Each path is a new rotation, seen through one point. The rows after it are directions, each followed by how far the rotation turns it, in deg/step (0 if it stays put).
Each turn is a multiple of 5 degrees from 10 to 175, or 0.
Path 1:
[-12.3 -41.1  -0.7 -20.5  15.7  -2.4 -20.9 -10.9  29.3]
[ -3.7 -27.0  10.2 -18.5  16.0 -24.2  10.7 -31.7 -28.7]
[-34.3   1.8  -2.9  -3.9   7.6 -29.2 -12.7  22.0 -34.9]
[-10.2  -1.4 -14.3 -20.1  -1.6 -42.1   3.0  25.0  29.1]
[ 14.8  20.6  22.9 -12.2  18.7 -40.4  -1.2 -24.6  15.9]
[-21.7  36.6  13.5 -31.5  12.4   4.4 -25.1  -9.8 -12.6]
[  8.4  10.8 -27.9 -48.8  14.0   8.0   9.9  18.4  -2.7]
[36.0  2.2 -8.3  3.1 50.8 -8.9 -7.7 13.0  0.0]
[-13.6 -17.6   8.2  -6.6  31.9  13.8 -44.9  -5.1  15.6]
[-10.3 -38.9  -5.3 -38.8  10.5   2.0   5.8 -24.8 -10.9]
[ -4.9 -17.4  -4.6  -1.3  22.1 -31.5   3.1   7.1 -46.5]
[-28.3 -10.9  -7.9   2.1   7.7 -34.9 -23.9  29.6  12.2]
[ -0.4  -4.9   8.7 -26.1   0.3 -40.5   6.1 -20.8  32.4]
[ -9.0  32.3  21.2 -19.0  11.7 -23.2  -4.6 -23.2 -24.7]
[-17.3  32.6 -15.1 -35.4   8.1  -0.1 -11.0  28.8  -6.5]
[ 32.4   8.6 -17.8 -24.4  31.3 -12.2   6.8  14.3  25.1]
[ 16.2   4.7  17.1   0.6  45.2   4.2 -32.6 -16.3   5.1]
[-22.5 -19.7  -4.7 -38.4  16.0  24.3 -24.5 -12.4  -9.0]
[  8.1 -33.5 -21.6 -21.7  23.3 -11.9  18.6   7.5 -28.1]
[ -8.4 -20.2   0.3  20.3  29.3 -36.0 -21.8  20.0 -10.6]
[-30.9 -21.0   8.5 -19.4  -2.3 -29.9 -20.3  -5.8  30.4]
[ -5.6   4.4  13.0 -33.0   0.4 -35.0  20.6 -29.4 -16.4]
[-15.8  37.0  -1.6 -10.7  11.7 -23.0  -9.4  20.0 -29.2]
[  1.1  20.1 -17.3 -27.8  12.3 -14.9  -9.8  28.3  35.1]
[ 31.8  12.1  11.4 -18.8  35.4  -9.6  -4.1 -24.1  21.2]
[-10.0  10.0   8.6 -20.9  31.2  22.4 -30.8 -12.5 -25.3]
[ -6.9 -24.8 -31.5 -36.7  19.6  13.4   0.7  20.8 -11.1]
[ 20.8 -30.1  -8.9   6.7  39.9 -25.9   0.3   9.7  -5.0]
[-27.4 -23.6  17.0   5.8  18.4 -20.5 -38.1  -8.0   6.8]
[-28.1 -21.8  -0.3 -42.8 -11.1 -22.6   5.8 -20.5  -3.6]
[ -0.8  15.0  -0.2 -11.3  11.0 -45.0  16.3   9.3 -34.0]
[-15.6  27.8  -3.4  -5.2  13.2 -30.1 -26.7  29.8  17.1]
[ 10.5  12.1   3.8 -38.1  10.1 -13.8  -1.7 -14.9  42.6]
Speeds:
[ 18.2  -7.9  21.1  -8.2 -16.4   1.1  -9.2  15.5  -5.5] -> 0
[ 10.3  -3.5  -2.5  16.5   8.4 -11.6  -6.8  13.3  26.6] -> 90
[-24.6   2.4  -3.2  -3.4  -8.5  12.3 -21.2  13.0   7.8] -> 125
Path 2:
[  4.0  -9.7 -17.6   2.5 -13.3 -46.8  21.7 -20.4  37.7]
[ 17.7  23.6 -31.7   2.3  49.0 -15.3  -2.7 -27.5  -3.0]
[-42.8  -3.2 -25.4  10.4  15.9  -5.2  -8.2  -5.3  47.4]
[ -4.3  14.8  15.8  12.8  35.0 -46.2 -31.2   3.2  -0.9]
[  6.5   6.2 -23.4  28.6   8.2 -23.4  24.1  32.6  35.7]
[ 18.8  28.7 -23.4  19.0  23.5   8.8 -47.8  10.5   3.6]
[-27.7  -4.7 -20.8 -16.4  -5.2  -9.4 -19.0  50.0  26.9]
[ 31.5  29.7   5.9  -1.2 -19.8 -42.4 -30.7  12.9  -0.4]
[ 11.4  24.5 -47.1 -19.6  -5.2  -4.5  25.0  29.4   7.9]
[ -6.6  42.5 -22.7 -12.2 -18.3   5.5 -39.7 -21.5   7.7]
[-41.0  20.5  -7.8 -37.3   1.4 -32.2  13.4  20.5  -7.3]
[  3.4  48.4   1.8  23.3 -23.6 -31.2  11.8 -22.2   5.7]
[-22.2  39.6 -29.0   4.2  27.6  14.3  27.8   9.8 -17.0]
[-47.5  31.6   8.4  30.3 -20.6   7.8 -26.0  -6.1   8.1]
[-21.7  18.9  19.2   9.3  12.3 -24.8   9.5  41.7 -35.4]
[ 10.4  24.1  -7.4  50.5 -39.3   8.6  11.5  19.5   1.3]
[ -7.0  16.7 -20.4   0.1   7.4  34.1 -18.1  31.7 -44.8]
[-27.7  -7.4   5.2   1.9 -60.9   2.4 -16.9  20.8  -3.7]
[ 23.1  12.1   3.0 -12.5 -18.6 -18.2   6.6  14.5 -59.3]
[ -0.4   2.2 -36.7   6.4 -47.1  22.5  28.8  -9.6  -6.6]
[-21.2   8.4  -6.5 -18.4  -2.5  13.9 -22.7 -29.1 -53.0]
[-42.6 -21.2   5.8   0.4 -36.4 -20.9  31.9 -10.7  -9.6]
[ 13.9  12.1   7.1  29.3   6.2 -12.8  17.4 -33.5 -47.1]
[-35.4 -20.7 -28.7  27.9   3.8  31.3  28.5  -5.3  -9.2]
[-22.6 -18.6  21.2  31.1   2.8  -0.2 -37.0 -17.4 -32.8]
[-10.6 -45.0   2.7  25.2  -5.4 -18.9  28.8  30.5 -16.1]
[ 41.0 -16.9 -12.9  43.8  -9.4  11.5 -17.1 -13.9 -22.3]
[-12.6 -50.2 -34.3 -11.4   2.6  23.5  -5.8  19.7 -18.4]
[  9.5 -34.6   6.8  -0.6 -32.0 -23.9 -41.9 -19.1  -7.5]
[ 24.0 -36.5 -25.9 -19.7   4.0 -26.9  30.4   2.3 -22.4]
[ 17.4 -13.5 -37.1  10.1 -14.6   6.2 -11.8 -50.7   9.4]
[-29.1 -32.2 -23.2 -29.3  34.0 -11.2  -6.7 -18.9 -14.1]
[ -8.6 -22.1   6.1  18.9  -9.3 -46.1  -1.9 -37.1  24.3]
Speeds:
[ -9.6   0.4 -26.0  13.2  -5.3 -18.6  -7.4   1.9 -12.7] -> 0
[  5.8 -34.2   0.1   5.0   3.0   2.1   1.5 -15.1  -7.9] -> 10
